Rotation paths and how fast each direction turns (degrees a step):
Each turn is a multiple of 5 degrees from 10 to 175, or 0.
Each row of a path follows its step; steps can be skipped.
path 1
step 0: [  9  -7  10  -6   2  -1  -5  13  -1   2   6   3   6  -1   7   4   9  -4
  -2  10   4  -1   6   4  -1  11   4  11 -16  -9   8   7   2  10  -2   6
  -4   0   7]
step 1: [  2   3   9  -6  -3   6   5  10   6  -2   0  -6   1  -4   0   9  10   5
  -5  10   7   3   2   4   0 -15   0  11  -8   1   9  -9  16   7  -5   4
  -5   7  -3]
step 2: [  1   2   4   0   4  11   1   9  -2   0  -5  -4  -3  -4   6  10  15  -2
 -10   4   5  -1  -1  -4 -16  -3   9   7   7   1  15   6   1   4   3  -1
  -5  -3  11]
step 3: [ -2   0   4   3  -2  -1  18   9  10  -4   2   0  -1   3   7  -1   7   6
   0   4  12 -10  -5   7 -12  -1   2  13  -4   1  -2  12   4   2  -5   7
  -6  -8   6]
step 4: [  2   3  -5  -6   0   1   7  20   7  -2  -1   5  -2  -4   2   5   5   5
   1  16   4  -5   5 -15  -1  -6   1  14  -4   0  -3   7   0  -5  10  -3
  -6   2   2]
step 5: [  1  -9   4 -10   9   1   9  14   0   3 -10   8   7  -2   8   8   5   1
  -7  12   2   5 -10   2  -8  -1  -1   7 -12   3   4   5  -5  -7  -5   1
   8  -5  -1]
step 6: [  9   5   2 -12   7   7   3   2   8   6   3 -13  -3  -8  -1   1   6   2
  -1  14   7   2  -1  -4  -5   4  -7   8 -16  -5   4   4   3  -4  -2   9
   1 -12   4]
step 7: [  2 -12  13  -5   1   2   0   7  -5  -1  -7  -3   6 -11   3  14   6   4
  -1  14  11  -8   2  -4  -2  -2  -1   3   0 -16   0   3   6   4   0   9
  -3   2   5]
step 8: [  5  -5  13  -3  -3  -2   4  10   7   0  -4  -4  -1   1  16   1  12  -7
 -17   4  -4  -5   6  -1  -4  -2  -5   9  -9   3   6  -3   7   7   0   8
  -7  -1   3]
step 9: [-1 10 11  0  4  8  2  3 10 -7 -4 -1  0  1  3  6 16  0  0 11  6 -2 -7 -4
 -7 -9 -5 16  8  3  2  1 11  6  3  3  8 -1  4]
step 10: [ 6 -5  4  0  5  6 17  6  8 -7 -3  6 -3 -4  8  3 12 -3  2 12  0 -3 -2 -1
  0  0  9  1  5 -1 10 15 -2  0  6  5 -7 -9  6]
[-3 -3  0  2 -3  1  1 -1 -1 -2  3 -1  3  0  0 -2 -3  1  0  2  4 -3  5 -1
  0  2 -2 -1  0 -2 -2  2 -2  1  0  1 -4 -1  4]	95
[ 1 -3  2 -5  0 -2  0  2  0 -2 -1 -2 -2  4  1 -3 -2 -2  0  2  1 -2  1 -1
  1 -3  1  1  0  0  0 -1 -2  1 -2 -4  1  5  0]	100
[-1  2 -5  1  0  0  5  3  1  1  0  1 -2 -1 -1  2 -4  1  0 -1  1  1 -2  0
 -3  0  2  1  2  3 -1  4 -1 -3 -4 -4 -3  0  1]	45
[-3  2  0  2 -1 -4  1 -1  2 -2 -4  3 -4  0  2 -2  2  0  0 -3  1 -5  0  0
 -2 -3 -1  2  2  2 -2  0 -2  1  5  0  0 -2  1]	60
path 2
step 0: [  6 -10   8  -1  -5   3   4 -13   9   7  -2   2  -3   9   1  -4  -8 -10
  -7  -2   4  -8  12  -6  -2  -3   4   7   5  -3  -3  -4  -3  10   5  -2
   3  -1 -11]
step 1: [ 14   1   3  -4   2  -5   0  -7  10   7   9  12   0   2  -7   5   6   4
  -4   4   1   0   9  -1  -5   0   2  -3   1   3   2  -5 -16  15  -2   8
   1  -3  -1]
step 2: [  2  14   0   0  -2   0   6   7   6  10   7   4   2   8  -3   3  -6 -12
  -2  -7   6 -10   2  -8 -12  -3  -4 -10   1   1  -4   2  -6  12  -5   1
   1   1  -6]
step 3: [ 12   0   0  -5  -3   4  -3  -6  12   8  -3   6  12  10  -4   5 -10   0
   3   2   7  -1   7 -12  -5  -1  -8   3   3   5  -6   2   0  -3  -4   0
   8  10  -7]
step 4: [  4  -6   1  -7   4  -5   3  -8   8   7   2   9   8   6  -3  -3  -5   0
 -12  -9  12  -5  -4  -4  -5  -8   3   5  -4   1  -6 -12 -11   3   5  -2
  -2   5  -2]
step 5: [  9  -3   0 -11   0   4  -2  -5   2   9  -6   8  -1   4  -9   3   7  -8
  -8  -8   1  -4   6   1  -6   1  -5 -10   7  -4   4  -1 -14   9   2  -9
   1   4  -7]
step 6: [  9   7  -2   1   8  -6  -6   5   8   6   3   4   1   9 -10   0  -8   6
   1 -11   6   5   4  -5  -1   4   2 -11   2   1  -3   4 -11   8  -9  -3
  -1  12   0]
step 7: [  7   3   4  -6  -4   0  -2   0  10   4  -1  -1   1   5  -4   8 -10  -5
  -1 -14  13  -7  -4  -3   1  -3   5  -3   7   2  -8   0   5   1   4  -3
  -3  10 -18]
step 8: [ 10  -2   8  -9   2  -6 -10  -8  12  13 -12   8   5   4 -10   0   5   4
  -7  -5   2   2   1  -3   6  -9   6  -1   0   1   0  -9   3   2   0   3
   7   5  -4]
step 9: [ -1   6  10   2   3  -7  -4   2   6   4  -1   3  -7   5  -8   1   5  -1
  -7  -7  10  -9  -7  -3  -7  -7   1 -12   5  -4  12 -10 -13   3  -1  -3
   1   7  -2]
step 10: [  5   4   6   0  -2  -2  -3   3  -3   8  -4   4  -6   7  -9   3   3   0
   0  -1   6   1   7  -6  -1  -5  -3 -11   7  16   0   9  -2  -1  -5  -8
   0  18 -10]
[-2  3  3  2  0  3  0  1  0  2  0  0  2  1  0  3  3  1 -2  3  0 -3 -4 -4
 -3 -2 -1  0 -2  4  1 -2  1 -2  0  4  4  0  0]	55
